Named turns come first, each shown by rows before and after it. Which turns, in which order, take the first row of each pair that follows to the second? Write the first one first, as in the answered first pair.
Q602:
[ 14 -21   6  -8  -5  -5   2  24  17  15  -4   5 -16  13  14   2  -3 -14
  21   1  19  -2  -4   4  -6  -5 -14  20  12 -10   7   7   5  -1   8  -3
  16 -10 -15]  ->  [ 17 -17   4 -20   6  14  18  11   1   8  10   3   2   3   8   7   2 -22
  24  18   6 -16 -14  -4  10  -9   4   1  13   8  -4   2  -1  -2   1  19
  18  -2 -14]
[ -2  -6   1   4   6 -11 -12  10  15   5 -12   3   4   3  -9  -5  -3   1
   2   8  -1   6   2  10   2  -1  -5   4  -1 -20   8  -8   1 -12   9  -1
   6   1   6]  ->  [ -2  -4  -1  -4  16   0  -2   4   5   3  -1   2  18  -4 -11  -5  -3  -3
   3  16  -7  -1  -1   8  10  -5   3  -8   0  -7   1 -11  -2 -13   7  13
   9   4   8]
[ -3  -2 -10   4  -4  12   4  11  19  -8  -6   0  13  -4 -13   1   0 -10
  -5  -4   6  13  12  10  -1  -9  -3  -4   6 -13   7  -1  17   3  -3 -23
 -14   7   7]  ->  [ -4  -1 -11  -1   5  21  11   8  10  -9   2   0  22  -9 -14   1   1 -15
  -4   4   2   8   9  11   5 -13   2 -12   4  -4   1  -1  14   4  -5 -13
 -11   9   6]
[  4  12   2  -1  -6  -1   3 -18 -12  -3  11   2 -17   4   9   9  -1   9
 -10  -8   0 -11 -19  -8  -4   5  -7   4   3  17 -14   9   0   7  -7  -1
  -9   1 -10]  ->  [ -1  12   4  -1  -2  -5  -1  -8 -11   0   8   1 -21   7  14   4  -5  10
 -11 -13   5  -7 -10   0  -8   3 -14   9   2  14 -16  14  -1  13  -3  -7
  -6  -4 -12]
Q282:
[ 32  12   4  -2  -4  -9  -1   4   9   4   4  -5   6   7   8   0 -15 -11
  -1  -3  -8   3   3  -2 -21   6  -6   4   4  18  -6  31  -7  -3 -10   0
  17 -12  -6]  ->  [ 25  17   6  -4   5 -13  -7  -8   2   1  -7  -1   6   6   8  -2 -12  -5
 -10  -2 -11   6   2   8 -17   9 -10   4   2  15 -10  27 -10  -6 -13  -3
  15 -16  -8]
[  0 -10   2   0   6   9   4  14   2   2  14  -1   5   1   9  -2  -5  -9
   5   2  -1   4   2   3  -7   4   0   3   0   9  -4   8  -2   9   8   9
   2  -2  -4]  ->  [ -2  -5   8   3  -2   4  -5   3   2   3   8   4  -8   2   9   2   3  -5
   3   0   1   0  -6   2 -13  11  -9  13  -1  10  -7  12  -3   7   6   8
  -1  -7  -3]
[ -1   8  -6  -4 -10 -12 -12 -29   9 -16 -23  -2   2   5 -11   5  11   6
   0   4  -9  11  -9   3  11   8   2  -6   5  -9  17 -20   4 -18  -6 -16
 -12   2   8]  ->  [  0   0 -12  -7   0  -1   3 -11   8 -14 -11  -9  22   3 -13  -1   1  -4
   5  10 -12  16   5  -1  18  -3  13 -20   3 -11  18 -21   7 -15  -2 -17
  -8  10   8]
Q524:
[ -4 -11  -9   8   7   7  -3  22  12   4  10   5   9  -1  -7  -2   0 -23
  26   5   2   5   9   1  -5  -2   7  -2  -4 -17  12  11   9   2  -1   3
  16  14  -4]  ->  [ -7  -4  -6  -5  19  16  10  12 -10   0  22   4   7  -6   4  -3  -3 -20
  20   2   0  -4   6   2   1  -3   6 -10  -9  -1  -7  15   3  14  -8   5
   7  12 -12]
[-3  9 -4 -4  6  7 -4 -4  1  3  4 -2 -3 -6  3 -6 12 -1  4  9 -5  1 -9  5
  0 -2 11 -1  0 -5 -5  5 -1 -5 -5 17 16  3 -2]  ->  [ -4   5  -8  -3   8   4  -7   3   7   3  -5  -5   3  -2   2  -9   5  -1
   3   5  -3  12   0   8   1  -5  10  -2  -1 -16   3   1   3  -6  -1   6
  15   5   0]
[ 28   5   6 -12 -19  17  12  18  12  -9   8 -11   6  -2  -4  20   2 -11
  16  12  -1 -14 -13 -28  -5  -3  18  -1   0 -12   0  -4  -5   1  -6   8
  -7  10   3]  ->  [ 19   1   0 -13  -5  15  14  28   9 -14  -1 -17  15   4  -1   9 -15 -10
   6   5   1   4   8 -19   1  -9  17 -11  -3 -25   5  -7  -2   6  -6 -15
 -10  15  -2]
[ -6   1  11  -3  -8   5   6 -11  -7   2   5  -2 -15   3  -2   6  11  12
 -12   5   9  -7 -15  -2 -14   7   0  12  -6   8  -8  10  -3  14 -19 -11
  -8  -7 -16]  ->  [ -5  -9   6   8 -18  -4  -6   1  15   7 -10  -1  -9   6 -14   2   9  10
 -10   4  13   8  -7   0 -16   7  -1  16  -5 -10  15   4   4   5 -10 -21
  -4  -3  -6]
Now pairs of rows:
(2 to 4 turns a pair)
[-21  -1   1   3   9  -7 -12   8  12   5  -5  14  -6   0 -16  -2   6  10
  -5   3  -4   7  -5   3  -3  15  -1  -5  -8 -13  18 -11   8  -1 -16   1
  28  17   5]  ->  [-12  -2   3   3   5   0  -5   8  14   7   9  15  -7  -4 -14   4  11   4
   4   9  -8  -5 -14  -7  -6  15   7  -4  -4  -1  14  -9   7   0 -15  19
  30  15   5]  Q282 Q524 Q524
[ 13  -4   6  11 -30   9   1  -3  -8  -7  13  -7 -13   2  16  19  -2  -6
   4  -8   7  -7 -18  -8  -9   6 -10   0  -4  17  -6  12   7  15 -12  -2
 -10   4  -4]  ->  [ -6  -9  -2   8  -3   0  -7   5  -6  -9 -19 -11  10   7   4   1 -16  -2
 -11  -4   5  26  12  19   8  -5 -10 -13  -6  -9   9  -3  10   7  -4 -25
  -3   7  -3]  Q524 Q282 Q282
[-11  -1   1   4 -10  -8 -21   5   6   4 -19  16  -9   4   5 -17 -17   9
  -7   2   6   6   6   7  -1   7   0   9  -4 -14   6   8   5   0   2 -12
  -6  -8  -7]  ->  [ -4  -3  -9  -7  -1  12  -2  -5  -6  -6  -4   7  18  -6  -5 -13 -15  -3
  -1  23  -8  -3   1  -3  16  -1  24 -15  -2  -1   4  -2   3  -7  -5   8
  -6   8  -3]  Q282 Q602
[ -6   6   4   5  -1  -5 -16  -8   0   3 -14   3  -2   9  -9  -6  14   8
  -5   4  -6   2  -7   4  -1   9  -4   9   0  -7   7  -4  -3  -9   5  -4
   5 -11   8]  ->  [  3  -3  -6  -8  -1  16  13   1  -7   0  16  -8  12   7  -1  -3   5  -3
   5   6  -9  -8  -4 -16   1   0  10 -10   1   7   2  -2  -2   0   2   6
   1   2   3]  Q282 Q602 Q524 Q282
[ -5  -3  -6   7 -10  -1  -3  -1  11   6 -12   2   9  -2 -13   2   8  -5
   5   2  -1   2  -2   0  -4  -1   5   4   8  -6   6  -5   2  -7   2   5
  -2   7   3]  ->  [ -5   3  -3   3  -8   3  -2 -12   3   4  -9   7   6  -5 -10   5  13  -3
   2   5  -1  -7 -10   1  -4   2   4   5   9   2  -4  -4  -4  -8  -1  13
  -2   2   2]  Q282 Q524 Q524
[  4  -7   0  -3  -6   8   5   7  -3  -1  21  -6   4  -4   1   3   6  -5
   1  -1  -1  -2  -1 -11   4 -16   4  -4   0   6  -4   5  -2  -3   4   4
   2   5   4]  ->  [ -2  -6   5   2  -6  -4 -11  12   5   3   7  -1 -10   0   3  -1   6   4
  -3  -8   4   5   4   4  -4 -10 -11  10  -4  -3  -1   8  -3  -1  11  -6
   5  -9   2]  Q282 Q602 Q524
[-11   4  20  11  -5 -12   4   6   9   8 -11  10   5   5 -11  -2  -5   6
  13  13 -10  11  -7  -2  -4   7  -1   5   8   3   3   7  -9 -13  31  14
  14 -13   6]  ->  [-18   1  14   9   7 -14   6  11   4   7 -17   5  11   7  -6 -10 -15   7
   8   9  -9  24   4   5   2   1  -2  -4   6  -4   4   5  -6  -6  30   1
  11  -9   1]  Q524 Q524 Q524
[  1   7  -3 -10   0   7   7 -30 -15 -16  -2  -4  16  -3  -7   5   3  -5
  -2  15  -4  -1  -5 -11  19   3  13 -19   1   3   9 -21  -2  -9 -17   0
  -4  15   2]  ->  [  3  10   0 -10  -6   7   8 -35 -19 -16   2  -6   6   0   4   4   2  -1
  -4   4   1  -6  -9 -17  13   4   6 -14   1   9   1 -15   0  -1 -23  -6
 -12  12  -5]  Q282 Q282 Q524 Q524
[ 13  -6  -4   8 -16  -6   0 -11  -6  -8  -3  -8  -6  11  -9   6  21  -7
  -4  -1  -3  -4 -17  -2  -9   7  -4  -5   0   3   3  -5  -1 -26  -4  18
   3  -2  12]  ->  [  9  -2  -4   0  -5   1  10 -16 -19 -11   3  -8   1   8  -6   4  17  -7
  -6   3  -6  -6 -16   1  -4   3   0 -11  -2  12  -9  -3  -3 -21  -8  21
   0  -1   9]  Q524 Q602 Q524
[  9   6   4   2 -15   1   0 -16   2  -1   6   2 -20  -2   6   8   7   1
  -1  -9   7  -9 -16 -15 -14   7  -6   7   3   5   0   1   1   4 -11  -2
  -8  -2   1]  ->  [  3   8   4  -6  -1   2   5 -21 -12  -6   7   4 -17  -3   8   3   6   4
  -8  -8   3 -10 -12  -7  -5   4  -8   3   0  10 -12   1  -3   7 -15  -4
 -10  -3  -2]  Q524 Q282 Q524
[ -6  -1   2  -8   8   7  16  -9  -6  -4  16  -2  -2  -1  16 -10  -4  10
  -3   3   5  -6 -14  -5  -7  -9  25  -7  -1  20 -11   4   8   8   2  15
   3   9   8]  ->  [ -1 -10  -3   3  -1   2   7   2  16   1   6  -1   5   0   4  -8  -1   7
   5  11   4   1 -11  -6 -10  -9  30  -4   2   6  11  -3  13  -3  10  16
  11  13  19]  Q524 Q602 Q602
[  8 -15  -4  10 -15  -5  -7   6  15   7  -8  -3  -9   8  -5   7  -5  -2
   4  -4   8   7   3  -1 -12   7   0   9   9  -6  17   0   2  -7  13 -13
  -2   6   0]  ->  [ -1 -14  -7   4   2  -2   3   5   0   4  -7  -7  -4   8   2  -1 -18   0
  -6 -11   8  14  16   6  -4   3  -1  -2   3  -4   6  -1   1   3   8 -26
  -8   9  -8]  Q524 Q524 Q524
[ -7  -6   1   5  -2 -12 -16   2  12  -7 -12  -3  -8   9 -11   1   0   3
 -11  -1  -2  11   9   3   0   2  -7  12   3 -12   9  -9   4  -2   1 -18
  -3   0  -6]  ->  [  6  -5   1   6 -13   0  -5   2  16  -4  11  -1  -5   0 -16  14  11  -7
   5  12 -10 -12  -7 -10  -4   2   6  13   8   4   4  -4  -1  -5   2  13
   7   1  -1]  Q524 Q282 Q524
[  5  -4  -4   1 -20  -9   2  -2   2  -5  -5   0  -3  -2  -1  -8   4  -5
  -1  -4  -1 -11  -7 -18 -22   7  -6  14 -10  -1   4  -8   9  14  -2 -12
   4   9 -10]  ->  [ -4  -1  -7  -2  -7  -9   6  -4  -8  -9 -10  -2   1   0   2 -16  -3  -1
  -8  -8  -3  -3   1  -9 -15   3  -7   9 -13  -4   0  -9   9  21  -6 -21
   2   7 -15]  Q524 Q282
[ -6  -8  -4   2  10  13  13  -5 -15  -5  -7 -10   4   2   3  -1 -14  -1
   1  -7   6  12  12   5  15   3   8 -12  -4  -5  -7 -11   1  -1 -16 -21
 -17   5   1]  ->  [  1  -6  -3  -1  10  20  16 -11 -14  -2   1  -2  11  -6  -7   6  -1  -9
  10  10  -4  -4   0   2  18   4  21 -13   0   7  -8 -12  -4 -12 -14   6
  -3   5   8]  Q524 Q282 Q282
[  3  10   1 -17  -2   8   1 -11  -5   4  11  -5 -10  -7   8  -6   0   6
  -4   0  -4 -14 -11 -19  -3   5  -1  -6   1  13  -5   8  -5   9  -7   4
 -17  -8  -2]  ->  [  3   3  -1 -11 -11  -2  -4   3   7   8   4  -6 -17  -1  11  -8  -6   8
  -3  -8   5  -5  -3 -22 -11   7  -8   1   2   1   4   9   3  10  -2  -9
 -20 -10  -4]  Q282 Q282 Q282 Q602
[  4 -12   3  -5  -7   4  11  31   1  16  22   1  -2  -3  12   4   0  -3
  15   4   5  -8  -3  -2 -22  -6  -7  11  -4  10  -5  11   5  14  -3  19
  25   4  -1]  ->  [-18  -1   7  -6  12 -12 -11   9  -9   8 -20  11  -6   0   8  -6   1  15
  -8  -3   5  11   5  29 -13  -2 -23  13 -10  -5  -6   3  -1   8  -7  -7
  22  -7  -1]  Q524 Q282 Q282
[ -4  -6  -5  -3   1   7   8   4  -2  -5   1 -10   4   0   6  -6 -10  -3
  -4  -9  -1   8  10  -5   6  -4  -1  -3  -6  -3   2   0   5   4 -11 -13
 -10  14  -2]  ->  [  0   1   0  -7   1  12  10  -7 -10  -6  10  -7   0  -3   9   1  -3   0
  -2  -7  -3  -6  -1  -8   2  -2  -1  -2  -6   9  -8   3   2   5 -13  -2
 -10   9  -3]  Q524 Q524 Q524
